rotation ticks, each row followed by its count of ticks:
The counts run from 0 to 956.
[129  95 132 154 122 145 125 114 201 150 115 101 131 114  84 116 158 120
 124  99 153 171 153 111 122 117  99  93 158 117  70 161 109  94 108 152
 155 167 118 156 120 116 138 139 149 151 134 166 117 171 188 144 143 138
 141 110  84 145 161  80 166 127 114 136 136 154 114 145 116 100 151 115
 129] : 77
[141  82 126 126 128 177 133 113 207 176 136 112 108 134 112 138 168 128
 119 107 144 144 157  90 124 107  91 136 134 136  83 173 125  96 106 131
 144 154 115 140 118 124 133 135 115 136 148 163  92 165 190 168 152 157
 131  99  94 127 151  76 135 138  94 131 129 138 137 120 106  92 145 122
 142] : 394
[137  85 121 144 117 149 138 112 200 154 120 101 123 121  90 135 173 102
 131 109 168 155 141 113 114 124  96 114 148 136  79 181 107 104 114 149
 160 168 124 149 120 126 146 128 129 144 136 174 111 166 186 157 158 144
 132 106  86 142 166  85 160 129 111 138 133 157 130 136 118  96 169 113
 136] : 78
[119 103 113 139 112 177 118 135 178 145 138 104 156 119  82 112 180 125
 106 104 168 161 174  96 141 121 104 130 152 106  90 141 100 103 120 146
 128 162 104 165 118 104 140 143 120 118 158 171 141 148 171 135 155 158
 151 129 123 157 145 112 137 128  82 135 150 138 115 105 125  63 174  96
 118] : 83
[134  77 137 136 145 179 126 126 209 173 120 116 118 134 111 120 154 126
 126 121 155 164 152 121 135 122  89 116 141 123  85 189 109 104 110 148
 166 167 122 139 120 122 148 135 133 130 138 174 104 157 180 154 148 140
 147 117  80 154 141  92 163 141 118 129 151 128 127 132  97  88 159 125
 112] : 59
[140 101 116 130 134 167 124 125 188 176 127 116 133 105  85 116 156 144
 122 119 133 175 157 122 136 132 102  87 152 124  83 173 111  94 117 137
 154 153 120 154 123 132 134 129 148  99 148 150 110 154 185 173 142 158
 134 111 108 162 143 101 163 130  93 131 138 138 119 139 103  57 153 103
  99] : 573
[123 109 122 133 113 154 123 135 194 156 115  96 132 114  84 124 174 119
 131 117 168 154 168 111 138 141 112 121 171 125  97 155  93 103 135 154
 175 166 114 128 151 128 145 131 117  82 158 158 135 148 159 161 192 142
 130 123 109 159 165 105 141 110  94 139 125 125  92 130 120  76 173 114
 119] : 235
[118 104 136 138 107 167 127 125 191 172  98 114 141 114  80 110 170 126
 122 112 165 151 169 113 130 135 124 106 178 116  87 144  83  96 120 143
 161 162 117 123 145 123 150 125 128  92 137 162 138 154 168 156 188 134
 128 125 107 151 140  97 141 103  98 144 135 120  92 135 121  71 161 108
 105] : 637
[114 103 134 146 134 157 106 127 218 137 136  82 126 133  89 129 153 133
 123 128 140 162 168 104 149 139  93 118 150 122  82 151 117 109 129 160
 163 167 107 152 133 120 133 158 129 109 188 157 110 158 167 141 168 155
 151 122  89 144 162 111 146 132  91 137 125 147 112 133 107  81 157 111
 138] : 158
[116 101 126 153 119 154 121 112 197 149 125 107 131 119  76 111 163 130
 112  96 153 175 165  91 142 106  96  98 154 110  78 146 115 100  98 142
 126 151 106 165 126 123 125 129 152 153 150 161 127 172 184 142 129 153
 134 120  81 140 150  86 151 143  98 133 124 155 128 147 114  93 153 101
 140] : 277
[132  89 125 150 107 187 132 123 176 149 123 119 134 132  89 126 193 116
 117 116 184 141 169 106 127 118 114 147 157 117  98 147  85 112 124 133
 137 166 114 135 119 113 154 136 103 109 153 171 142 151 166 141 178 157
 138 128 114 147 145  95 122 118  83 148 141 127 128 112 121  76 184  93
 124] : 16
[119 102 135 138 106 172 112 125 191 159 102 113 137 118  74 111 159 101
 116  92 166 187 161  95 131 128  99 108 158 124  81 151 106  98 111 155
 149 148 121 121 150 136 165 124 139 117 149 161 115 160 178 145 162 124
 134 123  83 127 149 104 133 128  88 130 138 137 108 120 104  81 161  98
 122] : 379
[135  93 122 143 125 180 123 117 195 151 141 108 116 137 107 139 183 112
 117 109 168 145 165  92 133 116  91 156 136 133  90 154 112 106 117 144
 142 160 113 136 119 123 150 150 100 124 168 159 110 158 174 147 169 158
 130 107  96 122 168  91 111 132  77 135 130 140 133 104 114  91 171 108
 149] : 664
[131  98 119 137 129 175 119 114 208 157 147  99 106 140  95 140 166 141
 122 121 140 145 175  88 141 120  91 146 144 133  87 152 123 102 118 137
 149 157 104 144 127 132 121 145 110 113 187 152 105 168 168 154 166 168
 134 116  95 129 154  94 123 137  73 135 117 145 133 124 104  84 154 109
 156] : 24
[111 105 157 134 121 186 115 126 211 168 131 132 132 136 112 123 167 132
  95  85 168 145 178  86 154 104 103 137 145 116 100 148 108  98 104 148
 119 160 104 127 138 105 150 148 120 130 150 171 120 166 181 142 157 140
 132 116  86 126 144  84 122 140 103 138 130 116 123 120 105  89 145 128
 149] : 62
[119 128 128 128 112 150 119 135 205 153 137 111 133 117  91 134 177 136
 112 107 168 144 173  94 157 128 115 130 154 127 111 158 110  96 134 154
 138 165  97 141 150 116 124 143 115  89 168 153 134 156 170 162 181 154
 114 108 104 145 181  91 132 124  99 142  97 143 114 137 123  75 166 121
 151] : 100
[130 107 120 127 118 159 116 129 200 137 149  97 142 121  93 138 168 123
 108  99 169 159 162  92 144 126  91 133 136 132  91 167 127  95 133 164
 137 166 110 163 128 106 133 150 116 128 164 166 114 158 183 155 161 157
 130 104 105 143 180  97 140 130 105 133 119 157 124 110 120  71 163 117
 156] : 214
[103 110 147 125 124 155 115 122 223 149 115  97 127 132  78 122 147 133
 113 120 147 160 170  99 163 138 101 101 161 123  98 163 112 109 129 154
 159 164 114 147 149 127 124 128 142 105 172 164 124 167 165 143 171 147
 136 137  90 144 148 107 157 134 110 140 114 135 113 157 106  81 155 124
 142] : 491
[ 98 117 148 117 107 182 115 132 207 163 118 115 145 118  75 109 154 143
 100 106 148 156 183  85 155 127 116 103 166 113  97 140 104  95 119 147
 132 151 103 139 151 112 127 125 136  99 156 160 130 158 178 148 170 147
 132 134 116 146 132 105 145 130  92 138 125 120 103 134 115  57 142 118
 126] : 120
[148  99 106 148 129 160 117 142 172 189 124 120 125 113 109 118 185 125
 134 101 164 178 164 111 137 112 100 130 154 111  89 163  98 100 107 149
 169 150 106 125 130 135 158 139 113 117 137 162 127 147 168 163 147 142
 135 103  88 162 156  90 139 134  95 123 156 130 103 114 103  87 179 116
 101] : 47
[113 100 146 134 122 159 118 115 217 164 114 100 104 139  88 130 167 132
 130 123 149 139 173 100 141 125 104 133 159 131  94 153 110 107 119 142
 170 159 106 119 150 142 131 133 117 101 170 154 112 171 156 154 186 150
 126 123  77 135 154  88 136 129  95 143 110 129 108 149 106 101 158 126
 145] : 425
[131  88 125 145 121 161 139 105 203 176 122 117 104 125  90 130 167 138
 123 103 132 147 162  97 118 104 104 111 155 131  79 161 117  90  97 118
 144 152 106 143 124 131 121 131 136 137 145 153 104 177 188 166 148 156
 119 102  89 134 144  65 146 130  96 134 115 144 124 147 112  95 145 115
 139] : 526
[108 100 134 163 121 182 111 113 200 148 129 108 136 134  80 102 165 140
 106 109 137 169 174  97 143 115 102 108 160 101  78 127 105 105 102 137
 126 158 105 160 117 116 133 143 144 133 163 159 125 167 175 127 141 150
 151 132  94 139 130  98 144 135  85 138 138 135 121 139 111  81 145  92
 122] : 208
[133  89 132 120 143 185 120 114 211 179 141 120 111 132 113 130 152 156
 108 114 127 145 170 103 145 115  93 119 144 126  88 170 122  93 102 129
 136 156 106 147 119 119 128 142 126 119 156 156  96 161 194 170 148 160
 134 105 100 141 138  78 148 143  99 129 129 124 134 131 102  73 135 127
 130] : 709
[106 115 146 137 113 185 117 120 203 161 113 127 135 122  82 119 161 152
 103 117 144 147 172 103 149 129 118 105 172 121  95 141 104  97 114 134
 126 159 109 132 140 122 137 132 142  85 169 139 120 163 177 157 163 146
 112 124 102 124 142  98 135 115  83 148  99 129 119 144 112  64 147  95
 125] : 188
[104 105 136 130 112 193 116 116 191 152 128 118 147 126  75 108 164 143
  99 111 145 153 178  93 147 126 111 106 164 113  89 137 104 101 110 134
 118 157 111 157 121 109 138 136 135 104 162 161 129 159 179 141 162 155
 142 138 121 143 121 105 143 127  79 141 132 125 122 125 118  56 146  95
 118] : 522
[124 101 120 144  98 165 130 120 170 156 110 118 149 104  77 104 182 111
 114  88 176 166 159 102 117 114 112 103 170 115  86 142  91  95 105 140
 135 160 115 146 126 116 153 124 134 127 126 174 140 157 183 147 159 139
 133 119 114 151 143  91 139 115  94 134 145 144 109 123 127  75 171  96
 117] : 266
[123 117 124 133 108 141 132 125 194 159 137 113 132 106  82 122 177 149
 108  94 152 144 179  89 142 109 115 103 158 113  97 155 109  92 118 135
 127 160  93 173 136 108 107 126 138 131 145 162 145 167 183 158 149 166
 126 109 116 163 161  76 161 134 106 137 111 141 120 150 130  77 160 123
 142] : 603
[125 109 128 155 128 161 104 132 210 136 145  93 136 131 107 125 164 133
 114 108 161 162 165 100 147 133  93 139 144 115  85 150 115 103 126 167
 142 165 103 152 125 104 151 169 116 123 177 155 115 156 175 139 158 145
 144 107  86 141 178  98 130 129  98 137 127 150 110 110 113  89 158 112
 145] : 798
[104 126 149 141 111 181 120 130 200 165 114 134 145 122  96 114 169 148
  94 103 169 143 175 102 155 119 125 123 171 112 104 139  92  92 118 144
 120 164 101 126 143 103 149 144 126  94 153 152 139 157 175 150 172 139
 117 117 104 135 148  91 130 116 100 151 113 118 108 131 117  66 156 112
 131] : 703
[135  81 115 162 135 177 113 119 184 175 133 108 101 140  90 123 186 135
 129 129 134 157 176  98 134 110  96 137 155 111  82 142 105 107 101 123
 166 148  98 135 122 144 132 141 114 120 172 151 118 162 155 148 157 164
 146 125  90 147 140  91 123 143  72 134 143 131 118 131  99  99 171 100
 113] : 676
[112 108 144 128 117 201 127 122 199 154 134 127 140 135  94 125 167 148
  90 120 160 135 170 103 152 124 113 130 155 119  99 147 100 102 120 132
 109 165 109 148 116  99 133 145 121  95 170 163 130 155 181 147 164 159
 125 127 118 133 133 103 132 120  87 150 118 122 136 124 120  50 151  98
 129] : 521
[134  95 120 166 133 180 114 119 195 151 141 116 113 145  99 130 186 139
 115 122 158 163 170  97 147 113  93 146 146 117  90 146 106 111 109 132
 140 156 102 138 118 134 140 157 114 114 185 149 115 160 161 140 148 159
 128 114  78 124 156  96 112 141  75 139 119 142 130 127  95  95 176  93
 135] : 93
